In the data rows, zero lies at 4.5, halfway between 4 and 5.
Here is a table of points, one per row:
[3 4 4 5 5 5 5 4 4 4 6 4 5 4 5 6 4 4 2 5 5 4 5 4 4 3 3 5 2 4 3 4 4 5 4 4 5
 4 4 4 4 3 1 4 4 1 3 2 4 4 4 5 4 4 4]
[7 5 4 5 4 4 6 2 3 4 3 5 4 4 4 3 3 5 8 4 4 5 4 3 6 5 3 4 6 4 7 2 4 4 4 0 4
 4 9 2 2 6 4 4 2 4 5 5 4 9 4 4 4 5 4]
[6 5 5 3 5 5 2 4 5 5 3 5 9 5 5 7 5 5 8 5 0 4 5 5 4 5 2 5 8 5 1 5 5 5 5 8 5
 5 5 5 5 4 5 6 5 4 4 7 5 5 5 6 6 5 4]
[6 5 5 9 5 5 7 5 5 5 6 4 6 5 5 4 4 5 0 4 6 4 5 5 5 5 1 5 6 5 5 5 5 5 5 6 5
 5 5 5 5 9 5 5 5 5 5 5 5 4 5 5 5 4 4]
[5 5 5 4 6 5 5 5 5 5 4 5 2 5 5 5 5 5 4 5 3 5 5 5 5 5 4 6 5 5 4 5 5 5 5 4 9
 6 5 5 5 4 4 9 5 5 5 5 5 5 6 0 1 5 5]
[5 6 0 4 4 3 7 5 5 3 2 5 4 7 3 3 6 5 4 2 4 5 7 7 5 4 4 4 4 7 5 5 2 4 3 7 4
 4 5 5 5 3 6 4 5 1 4 6 7 5 4 4 4 5 7]
[8 6 4 5 4 4 6 3 4 4 5 1 5 4 4 2 3 1 2 4 4 6 4 4 1 8 8 4 6 4 3 4 4 4 4 3 4
 4 3 4 4 4 6 4 4 5 6 3 4 3 4 4 4 8 4]
[3 3 4 4 4 5 1 3 4 4 3 4 4 4 4 9 4 4 2 4 5 3 4 4 3 3 3 4 1 4 4 4 4 4 4 2 5
 4 4 4 4 6 6 4 4 5 0 5 4 4 4 4 4 4 4]
[6 5 4 5 4 4 6 6 7 4 1 5 4 2 4 7 9 5 6 3 4 5 2 2 5 5 5 4 4 2 3 6 4 4 4 4 4
 4 5 6 6 4 5 4 6 6 5 1 2 5 4 4 4 5 2]
[6 5 5 3 5 5 3 5 5 5 5 4 9 5 5 5 4 5 2 5 0 4 5 5 5 5 4 5 3 5 7 5 5 5 5 4 5
 5 5 5 5 5 5 6 5 5 5 6 5 5 5 6 6 5 5]
[7 5 4 5 4 4 4 3 3 4 5 7 5 4 4 7 3 7 3 4 4 5 4 4 7 6 5 4 3 4 7 3 4 4 4 7 4
 4 9 3 3 3 4 4 3 4 6 3 4 0 4 4 4 5 4]
[7 0 3 4 4 4 4 4 4 4 5 3 4 4 4 5 4 3 5 4 4 9 4 4 3 0 5 4 5 4 5 4 4 4 4 5 4
 4 3 4 4 5 5 4 4 5 7 5 4 3 4 4 4 0 4]
[5 0 9 4 4 3 5 5 5 3 5 5 4 6 3 5 5 5 4 0 4 5 6 6 5 6 5 4 5 6 5 5 0 4 3 5 4
 4 5 5 5 4 5 4 5 5 6 5 6 5 4 4 4 6 6]
[5 5 5 0 5 5 3 5 5 5 5 5 6 5 4 0 5 5 5 5 9 5 5 5 4 4 4 5 4 5 6 5 5 5 5 6 5
 5 5 5 5 7 2 5 5 8 6 4 5 5 5 5 6 5 5]
[5 5 6 4 3 9 4 5 5 0 5 5 4 5 9 4 5 5 5 6 4 5 5 5 5 5 5 3 5 5 5 5 6 3 9 5 3
 3 5 5 5 4 5 4 5 5 5 5 5 5 3 3 4 5 5]
[0 4 5 8 5 5 8 4 5 5 7 4 5 5 5 6 6 5 8 5 6 6 5 5 4 4 3 5 2 5 6 5 4 5 5 5 5
 5 5 5 5 4 6 5 5 7 3 4 5 5 5 5 5 4 5]
[3 3 4 5 5 4 4 4 4 4 0 4 5 5 4 1 5 4 4 5 5 4 4 5 5 4 3 4 5 4 3 4 4 4 4 6 5
 5 4 4 4 4 0 4 4 1 3 3 4 4 5 5 4 3 4]
[1 5 4 4 4 4 4 2 2 4 6 6 4 4 4 4 4 6 2 4 4 6 4 4 6 5 6 4 4 4 0 2 4 4 4 7 4
 4 9 2 2 5 6 4 2 6 5 6 4 9 4 4 4 5 4]
[5 5 6 4 1 7 2 5 5 9 5 5 4 6 6 4 5 5 6 6 4 5 5 5 5 5 3 2 5 5 6 5 6 3 6 6 3
 2 5 5 5 3 6 3 5 5 5 3 5 5 2 3 4 5 5]
[0 4 5 8 5 5 3 4 5 5 7 5 5 5 4 5 6 5 6 5 7 6 5 4 5 5 9 5 7 5 6 5 5 5 5 5 5
 5 5 5 5 2 2 5 5 2 5 6 5 5 5 5 5 4 5]
[3 0 0 3 4 4 6 4 4 4 5 3 4 4 4 5 4 3 6 6 4 0 4 4 3 4 5 4 5 4 5 4 6 4 4 5 4
 4 4 4 4 5 5 4 4 5 9 5 4 4 4 4 4 4 4]
[9 3 4 4 4 4 7 4 4 4 7 4 4 4 4 2 3 4 6 4 4 2 4 4 3 4 5 4 1 4 2 4 4 5 4 5 4
 4 3 4 4 1 1 4 4 6 0 6 4 4 4 4 4 3 4]
[5 4 5 0 5 5 3 5 5 5 3 4 6 5 5 6 4 4 3 5 9 4 5 5 5 5 7 5 5 5 6 5 5 5 5 4 5
 5 5 5 5 2 6 6 5 5 4 8 5 5 5 5 5 5 4]
[3 3 4 5 4 4 3 4 4 4 4 4 5 4 4 0 5 4 3 5 5 4 5 4 4 4 1 5 2 4 4 4 5 4 5 4 4
 5 4 4 4 2 9 5 4 2 3 4 4 4 5 4 5 3 5]
[5 5 5 4 4 5 4 5 5 5 4 5 0 5 5 5 5 5 4 5 2 5 5 5 5 5 4 4 5 5 4 5 5 9 5 5 4
 4 5 5 5 5 4 9 5 4 5 5 5 5 4 7 9 5 5]
[6 5 5 3 5 5 5 4 5 5 8 5 9 5 5 3 5 4 7 5 0 5 5 5 5 4 6 5 3 5 5 5 5 5 5 3 5
 5 5 5 5 5 5 6 5 2 4 4 5 5 5 5 7 5 5]
[0 5 5 3 5 5 8 5 5 5 3 5 8 5 5 4 6 5 2 5 0 6 5 5 5 5 6 5 5 5 6 5 5 6 5 4 6
 5 5 5 5 4 4 5 5 7 5 2 5 5 5 6 6 4 5]
[2 6 4 4 5 4 5 4 3 4 2 1 4 4 4 5 4 1 6 4 4 7 4 4 1 8 5 4 1 4 6 4 5 4 4 6 4
 4 3 4 4 4 4 4 4 6 5 6 4 3 4 4 4 7 4]
[6 5 5 9 5 5 3 5 5 5 3 5 5 5 5 5 4 5 7 5 6 4 5 5 4 5 9 5 1 5 5 5 4 5 5 6 5
 5 4 5 5 9 7 5 5 2 4 5 5 5 5 5 5 4 4]
[3 9 8 4 4 4 5 4 4 4 5 3 4 4 4 5 4 3 5 2 4 0 4 4 3 0 5 4 5 4 5 4 2 4 4 5 4
 4 3 4 4 4 5 4 4 5 8 5 4 3 4 4 4 0 4]
[5 5 5 4 6 5 4 5 5 5 5 5 1 5 5 4 5 5 5 5 3 5 5 5 5 5 5 6 4 5 5 5 5 6 5 4 7
 6 5 5 5 5 5 7 5 4 5 4 5 5 6 9 0 5 5]
[1 5 4 4 4 4 5 4 3 4 4 9 4 4 4 3 4 9 6 4 4 6 4 4 9 5 5 4 6 4 2 3 4 4 4 2 4
 4 0 3 3 6 5 4 3 5 4 7 4 0 4 4 4 6 4]
[5 6 0 4 4 3 2 5 5 3 7 5 4 7 3 6 5 5 5 2 4 5 7 7 5 5 5 4 4 7 4 5 2 4 3 2 4
 4 5 5 5 6 3 4 5 8 5 2 7 5 4 4 4 4 7]
[6 5 3 4 4 4 3 6 6 4 8 5 4 2 4 3 9 5 3 4 4 5 2 2 5 5 5 4 5 2 6 6 4 4 4 4 4
 4 5 6 6 5 4 4 6 4 4 8 2 5 4 4 4 5 2]
[5 5 6 4 2 7 7 5 5 9 4 5 4 5 7 5 5 5 3 6 4 5 5 5 5 5 6 2 4 5 3 5 6 2 7 3 3
 2 5 5 5 6 3 4 5 4 4 6 5 5 2 3 3 5 6]
[5 6 8 4 3 0 5 5 5 2 5 5 4 6 0 5 5 5 5 9 4 5 6 6 5 4 5 3 4 6 5 5 9 4 0 4 4
 3 5 5 5 5 5 4 5 5 4 5 6 5 3 4 4 4 6]
[7 5 4 5 4 4 4 3 3 4 5 7 5 4 4 7 3 7 3 4 4 5 4 4 7 6 4 4 4 4 7 3 4 4 4 7 4
 4 0 3 3 3 4 4 3 4 6 2 4 9 4 4 4 5 4]
[6 4 4 7 5 4 7 5 4 5 4 4 5 4 5 6 4 4 6 5 5 3 5 4 4 4 7 5 9 5 7 5 4 5 5 7 5
 5 4 5 5 7 5 5 5 8 0 7 4 4 5 5 5 4 5]
[3 4 5 6 4 4 0 4 4 5 0 4 5 4 5 3 4 5 4 4 5 4 4 5 4 4 4 5 4 4 2 4 5 4 4 1 5
 5 4 4 4 5 0 5 4 4 5 3 4 4 5 5 5 4 5]
[5 5 5 4 7 5 5 5 5 6 5 5 1 5 5 4 5 5 5 5 3 5 5 5 5 5 5 7 5 5 5 5 5 0 5 4 9
 7 5 5 5 4 5 0 5 5 5 4 5 5 7 7 8 5 5]
[5 5 5 4 8 5 4 5 5 6 5 5 3 5 5 5 5 5 5 5 4 5 5 5 5 5 5 8 5 5 5 5 5 9 5 5 0
 8 5 5 5 5 5 0 5 5 5 5 5 5 8 1 2 5 5]
[1 5 3 4 4 4 4 8 8 4 5 5 4 3 4 4 0 5 5 4 4 5 3 3 5 5 4 4 5 3 4 8 4 4 4 5 4
 4 6 8 8 5 4 4 8 4 5 5 3 6 4 4 4 5 3]
[6 5 5 9 5 5 2 5 5 5 6 4 6 5 5 4 4 4 7 5 6 4 4 5 5 4 6 5 7 5 4 5 5 6 4 6 5
 5 5 5 5 4 7 5 5 6 5 2 5 5 5 5 6 5 5]
[3 3 4 4 5 5 4 4 4 5 4 4 4 4 4 3 4 4 2 4 4 3 4 5 3 3 5 4 9 4 6 4 5 4 4 2 4
 4 4 4 4 2 6 5 4 4 0 2 4 4 4 4 4 3 4]
[2 6 4 4 4 4 3 4 4 4 7 2 4 4 4 6 4 1 6 4 4 7 4 4 1 8 1 4 7 4 4 4 4 4 4 5 4
 4 3 3 3 7 4 4 3 3 5 5 4 3 4 4 4 8 4]
[6 5 5 9 5 5 6 5 4 5 3 5 6 5 5 6 4 4 3 5 7 5 5 5 5 5 2 5 4 5 3 5 5 5 5 1 5
 5 5 5 5 0 5 5 5 6 8 8 5 5 5 6 5 5 5]
[5 5 5 0 5 5 8 5 4 5 5 4 6 5 5 8 4 5 6 5 9 5 5 5 5 5 3 5 5 5 2 5 5 5 5 3 5
 5 5 5 5 5 6 5 5 1 5 2 5 5 5 5 6 4 5]
There is one direction along which these points spread out most. Take the direction at right angles to it along which they spread out most. Then take the direction at right angles to both along which they spread out most. Go by this last direction. How many in every 100 of the points above lie lower along it than each point below? Answers are rounded to whole numbers. More than half of the points above lie lower than the first one.
[5 5 5 0 5 5 8 5 4 5 5 4 6 5 5 8 4 5 6 5 9 5 5 5 5 5 3 5 5 5 2 5 5 5 5 3 5
 5 5 5 5 5 6 5 5 1 5 2 5 5 5 5 6 4 5] 83
[7 5 4 5 4 4 4 3 3 4 5 7 5 4 4 7 3 7 3 4 4 5 4 4 7 6 5 4 3 4 7 3 4 4 4 7 4
 4 9 3 3 3 4 4 3 4 6 3 4 0 4 4 4 5 4] 23
[3 3 4 5 4 4 3 4 4 4 4 4 5 4 4 0 5 4 3 5 5 4 5 4 4 4 1 5 2 4 4 4 5 4 5 4 4
 5 4 4 4 2 9 5 4 2 3 4 4 4 5 4 5 3 5] 91
[7 5 4 5 4 4 4 3 3 4 5 7 5 4 4 7 3 7 3 4 4 5 4 4 7 6 4 4 4 4 7 3 4 4 4 7 4
 4 0 3 3 3 4 4 3 4 6 2 4 9 4 4 4 5 4] 32
[0 4 5 8 5 5 3 4 5 5 7 5 5 5 4 5 6 5 6 5 7 6 5 4 5 5 9 5 7 5 6 5 5 5 5 5 5
 5 5 5 5 2 2 5 5 2 5 6 5 5 5 5 5 4 5] 68
[6 5 5 9 5 5 2 5 5 5 6 4 6 5 5 4 4 4 7 5 6 4 4 5 5 4 6 5 7 5 4 5 5 6 4 6 5
 5 5 5 5 4 7 5 5 6 5 2 5 5 5 5 6 5 5] 36
[3 4 5 6 4 4 0 4 4 5 0 4 5 4 5 3 4 5 4 4 5 4 4 5 4 4 4 5 4 4 2 4 5 4 4 1 5
 5 4 4 4 5 0 5 4 4 5 3 4 4 5 5 5 4 5] 96
[5 5 5 4 4 5 4 5 5 5 4 5 0 5 5 5 5 5 4 5 2 5 5 5 5 5 4 4 5 5 4 5 5 9 5 5 4
 4 5 5 5 5 4 9 5 4 5 5 5 5 4 7 9 5 5] 77
[5 5 5 4 8 5 4 5 5 6 5 5 3 5 5 5 5 5 5 5 4 5 5 5 5 5 5 8 5 5 5 5 5 9 5 5 0
 8 5 5 5 5 5 0 5 5 5 5 5 5 8 1 2 5 5] 28
[5 5 5 4 7 5 5 5 5 6 5 5 1 5 5 4 5 5 5 5 3 5 5 5 5 5 5 7 5 5 5 5 5 0 5 4 9
 7 5 5 5 4 5 0 5 5 5 4 5 5 7 7 8 5 5] 70
[5 5 5 4 6 5 5 5 5 5 4 5 2 5 5 5 5 5 4 5 3 5 5 5 5 5 4 6 5 5 4 5 5 5 5 4 9
 6 5 5 5 4 4 9 5 5 5 5 5 5 6 0 1 5 5] 72
[0 4 5 8 5 5 8 4 5 5 7 4 5 5 5 6 6 5 8 5 6 6 5 5 4 4 3 5 2 5 6 5 4 5 5 5 5
 5 5 5 5 4 6 5 5 7 3 4 5 5 5 5 5 4 5] 55
[8 6 4 5 4 4 6 3 4 4 5 1 5 4 4 2 3 1 2 4 4 6 4 4 1 8 8 4 6 4 3 4 4 4 4 3 4
 4 3 4 4 4 6 4 4 5 6 3 4 3 4 4 4 8 4] 0
[1 5 3 4 4 4 4 8 8 4 5 5 4 3 4 4 0 5 5 4 4 5 3 3 5 5 4 4 5 3 4 8 4 4 4 5 4
 4 6 8 8 5 4 4 8 4 5 5 3 6 4 4 4 5 3] 40
